Read these off the row that follows.
1) The maximum?
2) The entry just right of the largest entry?
3) The entry just right of -10.094?
-10.871,21.504,1.650,7.918,-5.115,-10.094,6.196,5.999,-15.072,7.232
1) 21.504
2) 1.650
3) 6.196

X =
[[ 304 -280 -227 -320  394  221 -259]
 [-302   46   72  155 -717 -514   78]
 [-413  133   -7  199 -508 -391   65]
 [ 337 -323 -195 -307  295  161 -263]
 [ 379 -367  -84 -305  -33  -41 -208]
 [-335   56   45  194 -659 -480   58]
 [ 267 -347   76 -152 -578 -390 -103]
 [-336  168 -346   15  577  293 -134]
 [ 282 -265 -251 -308  458  260 -270]
 [ -53 -138  139   39 -857 -585   37]
 [-331   68   56  168 -677 -491   77]
 [-469  227 -247  142  224   63  -47]
 [ 103 -125 -348 -238  709  405 -269]]
The entry just left of the centre entry?
A: 76
The top entry of the column that holds the largest entry is 394
The last entry, reading row by row?
A: -269
The first entry in reading order is 304
The third entry, reading row by row -> -227
The entry just left of 45?
A: 56
The top-right entry: -259
The largest entry in the last column -> 78
The entry just right of 577 is 293
The 2nd largest entry is 577
The entry directly above the centre entry is 194
The smallest entry in the last row?
A: -348
The entry just left of -265 is 282
The 4th entry from the end, reading row by row?
A: -238
The entry directly below -41 is -480
The bottom-left entry is 103
The 3rd-last entry, reading row by row?
A: 709
The entry just right of the largest entry?
A: 405
The last entry of the smallest entry's row?
A: 37
The smallest entry -> -857
The entry just right of -677: -491
The entry directly below the centre entry?
A: 15
The entry just left of -270 -> 260
The entry directly above 282?
A: -336
The entry directly below 68: 227
The entry just right of 133 is -7
The entry directly above -578?
A: -659
The entry just left of -227 is -280
The entry directly below 295?
A: -33
The 3rd smallest entry is -677

Questions about the matrix below. Indices start at 1.
1) Find the entry directly below .31.
2) Find the bottom-right entry.
3) Find the entry in row 1 and column 1.
4) Find the entry at row 1, column 3.
5) Find the bottom-left entry.
6) Find the entry just left of .05.
7) Find the entry at row 2, column 1.
8) Find the top-right entry.
[[-.56,.27,-.33,.07,.33,-.28,.06,-.01,-.59,.39,-.25,.20,.63,-.46],
[.31,.01,.46,.14,-.28,-.17,-.42,-.50,.26,-.60,.23,-.33,-.37,-.43],
[.54,-.23,-.16,.48,.06,-.22,.51,.04,.15,.36,.35,.60,.19,-.10],
[-.10,-.31,-.16,.54,-.48,-.34,-.47,.40,.54,.63,-.07,.60,-.07,-.17],
[-.19,.03,-.62,-.59,.61,-.47,.37,-.02,.06,-.60,-.49,.57,-.47,-.34],
[.23,.53,-.58,.48,-.60,-.32,-.46,.33,-.49,-.63,.01,.51,-.48,-.63],
[.12,.06,.33,-.15,-.14,.20,.43,-.24,-.46,.03,-.31,.42,.07,.02],
[-.30,.21,.01,.03,.03,-.49,-.46,-.17,.02,.25,-.12,.22,-.28,.41],
[-.52,-.31,-.21,.42,.62,-.06,.56,.61,.29,-.48,-.61,.57,.55,.20],
[-.05,-.52,.24,.12,-.06,-.41,.51,-.07,.13,.45,-.60,-.46,-.34,.35],
[-.07,-.49,-.55,-.40,.35,-.36,-.19,.34,-.35,.20,.54,-.56,-.19,-.01],
[-.45,.15,.62,-.48,.41,.00,.04,-.35,-.03,.36,.46,.25,-.18,-.52],
[-.60,.35,-.52,.05,.27,.25,-.02,-.05,.03,-.49,.37,-.15,.58,-.05],
[.11,.50,.56,.55,.06,.01,-.05,.28,-.48,.51,-.62,.12,.54,-.40]]
1) .54
2) -.40
3) -.56
4) -.33
5) .11
6) -.52
7) .31
8) -.46

x =
array([-0.5,  1.6,  2.1,  1.5,  0.3,  0.0, -0.6,  1.2,  1.6, -0.7, -1.6,
       -0.7, -0.4,  0.2])
Report the entry just left of 0.2.
A: -0.4
Report the entry just left of the largest entry.
A: 1.6

Questions about the grid below.
1) Find the largest entry in the first row.
2) Find the entry directly below .26.
3) Find the entry in the bottom-left corner.
4) Find the entry directly above -.09.
5) Find the top-left entry.
6) Find the first entry of the largest entry's row.
7) Find the top entry of the column that holds the largest entry.
8) Find the 1st entry on the diagonal from the top-right corner.
[[-.11,-.36,.29,-.37,-.02,-.25,.13,.23],
[.04,.08,.00,-.34,.45,.02,.28,-.18],
[.00,-.01,.08,-.07,.01,-.08,-.01,-.10],
[.04,.25,.01,.33,-.11,.25,-.14,.02],
[-.35,-.57,-.24,.05,.17,.03,-.13,-.25],
[-.09,.24,-.07,-.12,.29,.03,.56,-.66],
[-.13,.26,.02,.40,-.08,.50,-.18,.01],
[-.30,-.40,-.14,.25,.12,.16,-.25,-.30]]
1) .29
2) -.40
3) -.30
4) -.35
5) -.11
6) -.09
7) .13
8) .23

Questions about the array below. Counting starts at 1.
1) The entry at row 2, column 3?
2) The entry in the bottom-right corner?
3) The entry in row 3 and column 1?
4) The maximum?
5) The entry in row 1 and column 2?
6) The minimum?
7) The entry directly below the smallest entry?
8) The entry at row 3, column 2?
[[-.22,.06,.17,.08,.02,-.04],
[.00,.01,.00,.01,-.01,-.01],
[-.03,-.02,.00,.00,.02,.04],
[-.10,-.05,.05,.02,.04,.07],
[-.06,.10,.07,.01,-.07,-.09],
[-.02,-.03,-.02,.04,.03,.05],
[-.03,-.06,.00,.02,.04,.08],
[-.04,-.03,.02,.01,.03,.05],
[.13,-.21,-.24,.06,.08,.18],
[-.05,-.03,.03,.01,.03,.05],
[.60,-.81,-.37,-.06,.08,.27],
[-.01,-.01,.01,-.02,.02,.06],
[-.28,.17,.25,.13,.05,-.02],
[-.02,-.01,.00,-.01,.01,.03],
[.00,.01,-.02,-.02,.01,.03]]
1) .00
2) .03
3) -.03
4) .60
5) .06
6) -.81
7) -.01
8) -.02

Read these off the grid that follows. Indices start at 1.
1) Report the entry in row 2 and column 1.
2) Report the top-right entry.
3) Report the entry at row 1, column 2.
4) Report the entry at row 3, column 1.
5) Report the entry at row 3, column 3.
6) Report the entry directly above the largest entry.
7) Report the entry in the top-left corner.
8) Report the entry at row 3, column 2.
[[.29,-.06,-.10,-.33,-.11,.16,.15,.25,-.04,-.24,-.12,.26,.05,.04,-.23,.21],
[.03,.10,.02,.04,-.38,-.27,-.20,.01,-.11,.20,.06,.39,-.30,-.33,.12,-.01],
[-.29,.13,.30,-.07,-.04,-.14,.24,-.11,-.30,.35,.08,-.01,.07,.27,-.01,.36],
[.18,.03,.34,.12,-.12,-.18,.11,.31,.24,.09,-.47,-.19,.14,.23,.23,.07],
[.07,.13,-.13,-.01,.15,.13,-.17,.11,.02,.11,-.25,-.22,.12,-.04,-.05,-.04],
[-.22,.10,.07,-.49,-.09,.04,-.17,.08,.11,-.20,-.19,-.06,.13,.24,.02,.16],
[-.09,.20,-.03,-.05,.15,-.18,.13,.02,-.28,.25,-.03,.47,-.41,-.30,-.19,.00],
[-.32,-.02,.37,-.12,-.02,-.27,.26,-.12,-.18,.05,-.20,-.20,.34,-.18,-.18,-.48],
[-.03,-.16,-.06,.05,.01,.02,.82,-.26,.10,.16,.40,-.12,-.24,-.11,-.20,-.04],
[-.01,-.16,.10,-.14,-.14,.05,-.08,-.23,.06,-.07,.15,.06,-.08,.25,.05,-.18],
[.25,.04,-.44,-.14,-.01,.10,.27,.30,.10,.28,.20,.10,.04,.24,.02,.23],
[-.04,.04,-.21,.05,-.02,-.08,.24,.14,-.15,-.10,-.30,.12,.05,.34,-.08,.09],
[-.25,.53,.02,.31,-.08,.01,.19,-.14,.12,.10,.03,-.05,.05,.28,.08,.25],
[-.19,-.03,.39,.15,.18,.03,.28,-.22,-.30,-.37,.18,-.01,-.11,-.04,-.36,-.32]]
1) .03
2) .21
3) -.06
4) -.29
5) .30
6) .26
7) .29
8) .13

[[.54,.37,-.27,.16],
[.21,.02,.02,-.18],
[-.36,.42,-.24,.39],
[.39,.62,-.32,.04],
[-.03,-.14,.10,-.17],
[.06,.70,-.33,-.02],
[.11,-.08,.07,-.12],
[.64,.15,-.14,-.43],
[-.01,.68,-.34,.14],
[.41,.17,-.12,-.03],
[.51,.56,-.19,-.26],
[-.23,.01,-.13,.47],
[-.35,.50,-.29,.22],
[.30,-.12,-.09,.11]]
Counting starts at 1.
The bottom entry of the column that holds the largest entry -> -.12
Which number is the maximum?
Answer: .70
The top-right entry -> .16
Which number is the entry at row 3, column 1?
Answer: -.36
The entry in the top-left corner: .54
The bottom entry of the column that holds the smallest entry -> .11
Which number is the entry in row 1 and column 2?
Answer: .37
The entry in row 2 and column 1: .21
The entry in row 1 and column 3 -> -.27
The entry directly above -.34 is -.14
Which number is the entry at row 2, column 2?
Answer: .02
Which number is the entry directly below the smallest entry?
Answer: .14
Which number is the entry directly below the largest entry?
Answer: -.08
Which number is the entry directly above the smallest entry?
Answer: -.12
Which number is the entry directly above .70?
Answer: -.14
Which number is the entry in row 3 and column 3?
Answer: -.24
The entry directly below .17: .56
Which number is the entry just right of .01?
Answer: -.13
The entry directly below -.29: -.09
The entry in row 2 and column 3 -> .02
The bottom-left entry is .30
Which number is the entry just right of -.33?
Answer: -.02
The entry just left of .01 -> -.23
The entry just left of the largest entry: .06
